In the data rows, the value 128 means zero.
Here is a table of points, one per row:
[ 87 112 151 151 139 174 136 159 133 163 136 101 110  82 153 139 179  90  97 181 134  89 136  78 166  95 188 141  79 151 176  94  89 157 112 128 111 136 147 166 125 133 129 139 144]
[157 103  90 130  92 132 161 138  59 108 141  94 123 140  96 114 122 123 126 107  88 108 160 158 120  74  94 144 145 149 144 163 155  91 136 130 116 143 153 152 134 109 104  63 140]
[156 142 156  89 153 180 139 126 161 139 160 103 158 153 142 167 164 130 170 147 144 156 111  86 153 155 162 176 110 105  89 104  84 171  91 129 107 116 150 155 110 121 147 130 144]
[106 141 124 124 147 178 116 107 150 134 145 160 156 130 142 151 122 161 154 132 148 151 154 162 121 119  77 136 139 145 114 150 139  90 111 145  84 134 187 133 133 126  72 114 186]
[116 106 108 127 103 133 130 135 129  85 133 111 120 119 146 103 139 133 101 118 110 133 136 116 164 122 123 117 110 115 130 117 135 123 121  95 134  52  96 118  93 132 146 152  72]
[107  90 114 154 156 104 129 140 129 158 186 125  88 115 109 148 102 146 134  88 131 176 103 130  66 153 127 104 155 125 108 121 142  86 120 107 138 114 140 117 117 147 147 137 148]
[121 114  90 107  90 133 118 136 127 115 155  94 122 116  75 119 176 102 121 167 139 174 143  91 127 164 157 136 175  89 104  79  87 166 114 137  98 146 152 133 124  94  88 116 146]
[192 131 154 136 141 155 125 158 142 141 123 121 118 136 113 134 112 155 146 152 146 108 122 190 171 130 164 135 123 142 153 144 155 145 172 200 137 142 123 105 174 137 124 137 138]
[ 91 135 167  55 132 167 119 103 157 126 117  94 140 129 151 155 137 140 104 130 131 125 159 112 130 108 105  75 134 123  86 114 105 108  80 130 112 129 156 140 135  62 105 103 171]
[ 91 141 132  77 145 161 108 108 191 129 108 152 170 141 148 152 144  93 108 125  86 106 138 108 162  82 156  53 120 141 189 149 126 158 148 151 110 139 143 125 132 103 109 115 139]
[103 126 144 155 124 140 124 110 178  48  67 157 152 152 141 123 138  82  67 105 135  98 105 122 160  92 150 143  89 174 156 133 139 158  98 121 111 134 147 112 128 108  96  72 133]
[120 143 157 143 121 106  56  60  93  99 118 144 144 148 151  96 119 112 123 103 147 113  94 162 113 139 128 133 106 133 107 151 179 133 110 126 134 130 130 133 116 151 149 131 121]
[106 153 142 126 104 116 120 124 145 130 117 135 130 114 127 137  99 115  93 101  83 126 138 153 118  98  95 134  97 120 127 158 150 117 138 171 129 162 123  77 142 121 129 125 130]
[145 117 117 134 135 131 116 113 103 146 119 149 118 110 130 120 106 107 106 150  84 123 129 106  88 138 110 111 123 110 129 106  92  94 138 179 122 129 122  60 133 101 120  84 102]
[108  64 131 150 157 102 146 114 121 186 132 133  97  71  88 135 108  89  91 135 139 118 101 106 158 120  82 137 124 133 134 121 118 125 128 118 119 128 126 129 114 143 158 125 138]
[149 153 161 154  99  95  82 105 119 134 129 166 147 161 157 106 103 107 123 107 147  69 128 156 162 148 159 155  97 147 101 109 150 160 152 116 145 118 142 123 146 118 137 121 142]
[130 141 121 137 113 111 109 115 147 121 122 153 137 150 131 102 121 158 126 149 123 141 131 136 126 107 103 149 108 139 120 122 116 113 118  87 148 106  85 137 108 128 162 155 112]
[132 171 134 165 109  84 108 100  88 143 105 180 135 159 177 101 129 111 132 114 159 125 124 128 135 144 163 159 120 117 108 127 132 155 129 125 114 121 148 121 122 132 124 125 128]
[ 95 125 133 154 142 168 132  94 154 136 146 159 139  86 144 186 105 167 162 123 155 140  80 120 107 189 161 172 150  85  98 111 142 132 126 131 118 112 135 156 151  96 123 134 170]
[160 121  82 105 122 140 175 171  88  88 122 108 110 165 109 104 174  96  81 154 160 111 147 110 150 135 167 152  91 135 154  99  94 151  96 145 116 117 142 163 130 127 148 161 156]
[103 124 129 113 129 147 122 119 121 139 107 129 144 135 124 138 122 140 117 132  45 139 160 121 114 134 135 112 121 105 161 119 104 110 142 129 126 176 126  97 150 136 103 116 134]
[ 82  74 123 154 157 100 139 103  94 143 117 113  96  88  97 166 130 147 157 117 117 170 120 120 111 116 121  91 166 145 118 104 104  98 157 123 116 114 142 108 131 116 144 138 121]
[125 139 153 163  51  87 125 101 109 123 103 150 143 141 149  85 165 105 146 123 119 130 120 106  84 137  99  90 144  89 127  69  98 108 155 122 120 123 136 121 138 134 114 120 139]
[142 112 123 103 128 131 132 136 174 144 134  88 144 112 140 130  48 181 149 105 184 144  73 106 115 148 162 185 142  66 104  98 100 101 106 116 105 121 148 137 114 124 125 122 150]
[142 104 101  68  81 142 143 114 124 108 134 106 103 157 109 132 103 127 118  98 133  91 142 152 126 112  97 135 104 181 136 140 164 141 103 129  77 145 162 163 109 106  73 104 173]
[105 121 104 109 120 123 126 154 130 153 117 108 121 117 114 133 122 148 123 108 132  92  83 101 107 116 118 145 119 133  76 143 154 164 146 157 126 144 108 107 151 128 114 129 104]
[ 86  97 107 148 173  90 140 128 131 155 138 116  95 102 103 171 143  91 118 147 123 106 129 132 160 106 144 116 117 132 130 113 111 159 114 113 150 122 119 116 106 144 133 135 127]
[150  95 135 115 154 144 166 153 146 146 171 145 121 120 125 119  83 156 172  93 159 155 161 162 105 164  98 144 157 132  91 181 168  96 116 145 100 133 143 204 135 118 102 126 146]
[155 169 185 174 127 104 107  97  87 141 118 176 136 169 186 101 168 140 136 110 147 127 111 143 139 142 146 157 140 142 116 136 143 138 136 111 111 130 138 120 143 142 117 130 137]
[141 158 113 113 121 148 114 122 128 107 113 128 122 117 126 133 103 117 115 119 116 117 126 125 109 130 116  70 113 123 106 103 123  93 119  61 119 109  81 122  64 137 135 143  56]
[204 143 122 147 140 119 132 121 141 140 137 143 142 149 162 138 164 139 150 149 116 190 184  91 114 132 133 104 165 112 165  91  96 118 143 175 127 197 124 135 204 136 126 141 115]
[179 127 146 139 139 158 134 151 146 126 130 143 140 122 135 149 140 150 139 128 143 149 135 142 142 148 134 134 165 139 121 131 112 152 136 115 202 132 133 150 107 186 181 176 112]
[138 114 105 100 107 158 153 182 120  85 152 102 114 153 115 121 118 127 168 172 140 123  65 121 157 154 124 155 143 100  94 104 107 150  59 111 112 135 150 159 119  93 129 137 143]
[151 105 133 138 134  91 153 176 128 155 127 152 121  93 128 193 164 109 105 171 144 122 111 160 149 156 156 136  83 145 165 170 140 152 131 108 137 103 115 164 118 154 127 152 106]
[144 138 158 149  89  90 116 119  83 107  73 160 150 148 145  97 155 125 152 147 157 135 138  93 125 153 137 125 152 110 121 109 107 113 115 122 151 122 111 103 112 135 130 137 136]
[143 144 125 130 132 162 141 162 154 148 136 133 131 153 130 141 141 146 142 152 159 123 152 129 141 146 172 134 126 143 137 166 139 128 209 152 137 171 122  91 144 126 144 118 145]
[125 138 104 101 136 122 121 137 152 114 117 135 139 104 143 132 143 160 118 128 137 122 117 141 124 134 118 135 159 111 103 103 129 103 121 116 141  98 114 127  77 161 143 155 113]
[114 146 122 126 129 140 105 125 138 108 101 123 120 139 125 127 145 142 148 118 138 134 138 148 137 134 104 114 125 110 137 136 129 126 115 109 164  66 113 136 109 181 165 126 116]
[ 67 147 160 147 144 169 125 116 172 140  96 144 205 144 130 125 120  94 105  93 126 107 129 157 118  94 131 104 109 151 126 136 138 161 101 131 109 126 144 117 136 118 113 133 136]
[ 88 154 168 154 134  91 107 123 155 138 120 118 163 151 164 110 122 132 174  77 122 114 145 176 131 154  98 158 135 202 126 179 163  81 113 139 107 136 137 146 135 104 115 118 128]
[ 95 129 142 124 126 120 142 115 110 116 143 121 106 136 123 123 105 148 116 147 119 119 132 109  94 113  97 132 125 103 153 136  96 142 165 136 124 160 133 104 165 125 117 100 101]
[140 124 134 138 143 135 130 148 119 142 126 103 134 121 130 139 100 135 128 141 133 128 139 123 106 120 121 140 123 143 165 137 149 166 169 168 131 142 115  92 137 126 117 133 120]
[170 115 150 135 115 108 142 136 110 142 167 161 104  92 113 122 117 155 167  83 120 172 169 161  67 103 100 100 179 171 146 152 162  92  87 121 112 123 148 143 113  92 103 117 143]
[103 106  94 143 157 106 146  98 121 160 143 104 110 115 116 135 145  98 101 147 101 121 105 128 131  94 110  89 114 155 137 145 103 130 127 111 151 109 117 141 110 141 136 159 113]
[135 125 101 128 119 145 120 107 119 116 133 107 131 125 122 116 153 127 102 113 151 110 104 161 124 115 136 145 126 120 130 133 128 138 142 108 146 117  36 137 106 143 130 136  94]
[128 148 105 117 120 146 128 132 139 118  92 123 118 107 138  90 129 146 135 118 110 163 117 129 134 133 119 100  98 133 127 120 126 137 117  87 166 114 105 148  94 144 141 137  98]
[105 144 134 133 134 146 134 115 150 134 132 135 116 153 145 120 124 129 145 140 147 153 138 138 152 138 124 137 148 109 128 131 145 134 138 116 175 106  86 134 105 137 140 170  96]
[165 133  78 141 111 119 158 153  97 143 138  76  82  99  91 115 144 131 116 109 116 108 163 121 118 110  89 119 149 137 154 163 135 120  88 121 103 123 168 154 130  80 107 103 151]
[131 126  91  90 118 120 128 141  95 117 136  96 124 116 142 129  86  83 116 104 150 114  91 138 131 106 142 132  95 107 123 138 159 130 139 138 147 140 114  83 162 135 120 109 113]
[116 110 129 155 186 118 148 136 131 183 155 129 110 122 112 199 136 140 147 101 144 142  83 117 151 154 119 132 118 101 122 103 147 105 147 128 135 124 123 133 108 138 137 132 128]
[150 128 116 110 131 136 135 125 150 118 117 124 113  99 144 122 138 113 134 161 119 122 165 149 138 143 128 133 152 141 122 154 128 132 123 103 136  98 107 124 108 182 181 174 120]
[134 112 133 131 148 113 136 150 142 129 140 141 129 134 118 126 144 174 123 151 129 128 164 162 120 140 148 140 107 122 124 140 162 142 167 152 132 190 134 109 159 113 130 120 118]
[134 147 144  86 127 159 117 119 152 131 126 136 143 145 121 123 136 148 141 153 123 144 122 114 124 152 109 124 167 150 163 134 142  95 128 108 187 112 128 137 124 159 166 158  87]
[108 130 139  93 141 138  95 153 122 107 117 143 132 123 109 138 129 115 127 115  89 138 145 106  97 110 133 143 134  97 136 111 101  93 154 159 132 148  98 123 161 112 119 109 114]
[148 106 131 156 194  96 149 152 109 158 169 117 115 104 102 131 137 130  92 139  86 126 157 115 159 115 113 107 125 142 159 141 136 149 140 103 146 103 116 119 124 137 133 138 152]
[151 131  88  93 118 116 189 178  84  92 163  88  79 108  76  86  83 137 133 119 158 119  96 112 159 168 128 139 113 129  85 128 116 130 140 149 112 137 136 142 145 116 117  75 135]
[135 193 150 165  90 100 114 117 116  78 129 151 162 184 143 121 138 131 110 170 100 131 155 108 146  94 142  69 165 152 168 149 121 156  91 140 108 127 132 172 107 137 150 133 147]
[117 121 119 116 110 127 113 112 111 121 130 128 130 114 103 112  94 134 149 100 122  75 110 123 129 107 151 154  77 125 128 148 137 130 126 140 142 139 111  78 156 137 134 130 110]
[112 125 124  92 138 138 123 145 147 144 119 112 140 149 121 129 106 143 130 162 100 148 142 128 103 115 136 130 152 111 134 109 126 129 159 121 137 130 113 110 164 141 144 112 107]
[146 146 154 171 106  71  84  95 108  80  81 134 137 142 133  75 140  70 147 131 116 139 103  81  93 130 119 113 134  88  88 104 105 101 159 117 113 125 147 122 133 117 109 138 133]
Along one direction, these points spread out more than along any other. Take the direction at right angles to it along which they spread out most. Go by this last direction. Where along it does each point below lie, from 0 to 99? The average is 50, and the first point in the table lies past the average. One standard deviation of the points above along it is 16.
[145 117 117 134 135 131 116 113 103 146 119 149 118 110 130 120 106 107 106 150  84 123 129 106  88 138 110 111 123 110 129 106  92  94 138 179 122 129 122  60 133 101 120  84 102] ~ 40
[151 131  88  93 118 116 189 178  84  92 163  88  79 108  76  86  83 137 133 119 158 119  96 112 159 168 128 139 113 129  85 128 116 130 140 149 112 137 136 142 145 116 117  75 135] ~ 47
[106 141 124 124 147 178 116 107 150 134 145 160 156 130 142 151 122 161 154 132 148 151 154 162 121 119  77 136 139 145 114 150 139  90 111 145  84 134 187 133 133 126  72 114 186] ~ 21
[125 139 153 163  51  87 125 101 109 123 103 150 143 141 149  85 165 105 146 123 119 130 120 106  84 137  99  90 144  89 127  69  98 108 155 122 120 123 136 121 138 134 114 120 139] ~ 41
[ 67 147 160 147 144 169 125 116 172 140  96 144 205 144 130 125 120  94 105  93 126 107 129 157 118  94 131 104 109 151 126 136 138 161 101 131 109 126 144 117 136 118 113 133 136] ~ 32
[105 144 134 133 134 146 134 115 150 134 132 135 116 153 145 120 124 129 145 140 147 153 138 138 152 138 124 137 148 109 128 131 145 134 138 116 175 106  86 134 105 137 140 170  96] ~ 71
[149 153 161 154  99  95  82 105 119 134 129 166 147 161 157 106 103 107 123 107 147  69 128 156 162 148 159 155  97 147 101 109 150 160 152 116 145 118 142 123 146 118 137 121 142] ~ 40
[114 146 122 126 129 140 105 125 138 108 101 123 120 139 125 127 145 142 148 118 138 134 138 148 137 134 104 114 125 110 137 136 129 126 115 109 164  66 113 136 109 181 165 126 116] ~ 69
[106 153 142 126 104 116 120 124 145 130 117 135 130 114 127 137  99 115  93 101  83 126 138 153 118  98  95 134  97 120 127 158 150 117 138 171 129 162 123  77 142 121 129 125 130] ~ 29
[ 95 129 142 124 126 120 142 115 110 116 143 121 106 136 123 123 105 148 116 147 119 119 132 109  94 113  97 132 125 103 153 136  96 142 165 136 124 160 133 104 165 125 117 100 101] ~ 39
[125 138 104 101 136 122 121 137 152 114 117 135 139 104 143 132 143 160 118 128 137 122 117 141 124 134 118 135 159 111 103 103 129 103 121 116 141  98 114 127  77 161 143 155 113] ~ 71
[179 127 146 139 139 158 134 151 146 126 130 143 140 122 135 149 140 150 139 128 143 149 135 142 142 148 134 134 165 139 121 131 112 152 136 115 202 132 133 150 107 186 181 176 112] ~ 80
[165 133  78 141 111 119 158 153  97 143 138  76  82  99  91 115 144 131 116 109 116 108 163 121 118 110  89 119 149 137 154 163 135 120  88 121 103 123 168 154 130  80 107 103 151] ~ 34
[132 171 134 165 109  84 108 100  88 143 105 180 135 159 177 101 129 111 132 114 159 125 124 128 135 144 163 159 120 117 108 127 132 155 129 125 114 121 148 121 122 132 124 125 128] ~ 44
